In the data rows, 128 means zero.
Some points, each followed by its number:
Array([160, 80, 164, 67, 51, 162, 108, 99, 176, 117, 152, 99, 62,
       128, 138, 121, 165, 73, 170, 179, 111, 143, 46, 220, 105, 90,
       137, 188, 134, 125, 96, 107]) 0
Array([136, 85, 143, 108, 94, 145, 131, 109, 143, 112, 138, 93, 92,
       155, 141, 111, 157, 99, 139, 135, 117, 131, 88, 178, 120, 117,
       135, 141, 137, 141, 106, 113]) 1
Array([153, 108, 136, 21, 46, 154, 62, 105, 163, 117, 185, 173, 70,
       69, 139, 179, 120, 82, 170, 166, 129, 157, 48, 215, 86, 110,
       125, 230, 136, 59, 101, 141]) 2
Array([144, 155, 138, 120, 126, 129, 128, 120, 121, 134, 116, 143, 130,
       120, 118, 138, 130, 153, 151, 154, 143, 124, 124, 125, 126, 114,
       128, 125, 122, 107, 148, 142]) 3
Array([130, 212, 142, 177, 192, 85, 156, 140, 91, 169, 66, 168, 193,
       116, 94, 138, 94, 215, 139, 134, 160, 91, 201, 44, 135, 139,
       120, 61, 104, 100, 187, 152]) 4
Array([146, 112, 149, 100, 99, 143, 125, 120, 140, 126, 133, 119, 99,
       131, 133, 129, 144, 113, 145, 144, 121, 133, 100, 171, 122, 116,
       137, 150, 130, 125, 119, 123]) 5
Array([150, 130, 160, 144, 129, 131, 141, 126, 135, 150, 103, 99, 114,
       142, 118, 110, 151, 143, 145, 139, 127, 112, 123, 131, 142, 109,
       138, 115, 100, 153, 135, 127]) 6
Array([117, 148, 123, 125, 139, 116, 125, 137, 115, 139, 135, 152, 148,
       101, 121, 152, 106, 139, 122, 133, 139, 123, 139, 109, 115, 136,
       116, 126, 124, 106, 148, 132]) 7
Array([141, 55, 135, 46, 44, 159, 81, 109, 175, 93, 185, 116, 57,
       125, 158, 136, 157, 42, 150, 153, 106, 165, 48, 241, 112, 103,
       137, 221, 153, 110, 74, 113]) 8
Array([150, 187, 154, 93, 113, 114, 102, 126, 127, 160, 123, 199, 133,
       83, 111, 170, 100, 160, 163, 166, 159, 128, 128, 124, 94, 120,
       125, 147, 106, 69, 150, 156]) 9
Array([124, 95, 90, 29, 66, 151, 74, 123, 156, 103, 197, 170, 94,
       85, 153, 173, 106, 62, 136, 136, 118, 174, 58, 201, 101, 134,
       131, 233, 168, 61, 102, 126]) 10
Array([118, 104, 107, 59, 88, 141, 76, 127, 136, 106, 177, 161, 105,
       95, 143, 167, 111, 89, 121, 136, 127, 156, 88, 172, 102, 129,
       123, 193, 150, 77, 105, 123]) 11
New points follow, each followed by the number of its nearest point above, looking only along the 3 directions in which the numbered points spread most.
Array([143, 120, 154, 161, 135, 127, 158, 123, 135, 130, 103, 91, 120,
       158, 128, 100, 153, 131, 135, 129, 122, 114, 131, 121, 142, 120,
       134, 92, 116, 168, 127, 118]) ~ 6
Array([117, 45, 130, 174, 122, 156, 162, 122, 145, 98, 133, 23, 105,
       201, 144, 54, 191, 70, 92, 98, 77, 121, 108, 164, 164, 125,
       145, 100, 141, 225, 85, 80]) ~ 1
Array([146, 116, 152, 111, 101, 136, 126, 114, 151, 135, 131, 125, 105,
       128, 134, 127, 146, 118, 151, 144, 127, 132, 100, 158, 116, 114,
       133, 146, 124, 122, 115, 132]) ~ 5
Array([137, 128, 157, 168, 140, 127, 160, 121, 134, 139, 97, 81, 129,
       168, 120, 91, 159, 134, 130, 139, 124, 113, 133, 124, 148, 110,
       139, 91, 115, 176, 143, 111]) ~ 6
Array([131, 239, 139, 163, 188, 88, 137, 147, 89, 184, 78, 200, 190,
       90, 93, 163, 80, 228, 152, 135, 180, 104, 200, 31, 120, 127,
       110, 73, 82, 80, 192, 165]) ~ 4
Array([69, 122, 55, 187, 203, 103, 143, 154, 92, 107, 126, 114, 193,
       149, 130, 116, 99, 135, 57, 69, 112, 121, 205, 60, 159, 180,
       111, 77, 169, 149, 130, 115]) ~ 7
Array([112, 99, 94, 63, 84, 141, 87, 119, 146, 105, 188, 151, 108,
       87, 145, 167, 107, 82, 120, 128, 113, 157, 86, 181, 110, 142,
       128, 201, 160, 83, 99, 125]) ~ 11
Array([150, 208, 179, 177, 171, 94, 173, 123, 101, 173, 52, 133, 165,
       135, 97, 114, 128, 211, 154, 156, 164, 96, 173, 66, 127, 116,
       132, 56, 88, 131, 187, 146]) ~ 4
Array([111, 59, 108, 107, 98, 152, 112, 112, 142, 91, 157, 104, 99,
       150, 152, 117, 142, 72, 111, 116, 99, 149, 93, 179, 133, 132,
       129, 163, 168, 145, 91, 106]) ~ 1
Array([144, 233, 149, 179, 184, 91, 152, 141, 93, 180, 69, 182, 188,
       107, 93, 142, 102, 225, 146, 142, 177, 100, 198, 42, 130, 135,
       118, 65, 86, 108, 202, 162]) ~ 4
Array([74, 124, 58, 181, 190, 114, 127, 155, 91, 101, 137, 140, 191,
       129, 135, 121, 91, 139, 63, 70, 117, 129, 188, 58, 152, 180,
       113, 98, 159, 139, 133, 125]) ~ 7
Array([135, 126, 158, 200, 164, 130, 173, 124, 129, 133, 80, 67, 135,
       181, 117, 64, 169, 149, 121, 131, 119, 102, 155, 103, 160, 112,
       141, 59, 110, 200, 130, 109]) ~ 6
Array([83, 182, 78, 203, 219, 89, 144, 162, 76, 143, 105, 155, 214,
       127, 119, 129, 84, 182, 79, 84, 137, 104, 213, 16, 152, 167,
       110, 56, 130, 128, 173, 139]) ~ 4
Array([65, 127, 41, 174, 188, 106, 125, 159, 88, 98, 146, 140, 192,
       144, 147, 136, 83, 121, 56, 55, 113, 128, 184, 67, 154, 185,
       107, 107, 166, 132, 125, 124]) ~ 7
Array([157, 155, 180, 155, 137, 128, 148, 125, 126, 151, 92, 115, 121,
       143, 115, 110, 154, 159, 156, 156, 145, 101, 130, 117, 132, 95,
       136, 89, 96, 151, 149, 128]) ~ 6
Array([162, 158, 196, 156, 130, 126, 164, 119, 133, 167, 79, 106, 120,
       149, 104, 99, 163, 169, 172, 161, 152, 100, 136, 115, 131, 95,
       143, 81, 79, 167, 153, 133]) ~ 6
Array([132, 199, 137, 176, 176, 98, 150, 144, 105, 165, 77, 158, 177,
       122, 98, 141, 111, 192, 139, 128, 156, 97, 184, 61, 137, 125,
       117, 74, 94, 118, 179, 151]) ~ 4
Array([137, 43, 119, 38, 44, 169, 89, 113, 171, 95, 199, 115, 56,
       113, 162, 139, 143, 38, 131, 138, 95, 176, 47, 241, 103, 118,
       140, 231, 165, 109, 72, 108]) ~ 8
Array([145, 163, 158, 115, 122, 123, 129, 135, 127, 157, 122, 153, 130,
       98, 112, 149, 126, 148, 152, 139, 154, 125, 119, 117, 107, 113,
       123, 134, 102, 110, 138, 147]) ~ 3
Array([171, 161, 196, 160, 128, 124, 177, 121, 128, 160, 66, 90, 111,
       160, 101, 92, 171, 174, 174, 155, 149, 101, 136, 114, 134, 91,
       144, 70, 74, 173, 162, 129]) ~ 6
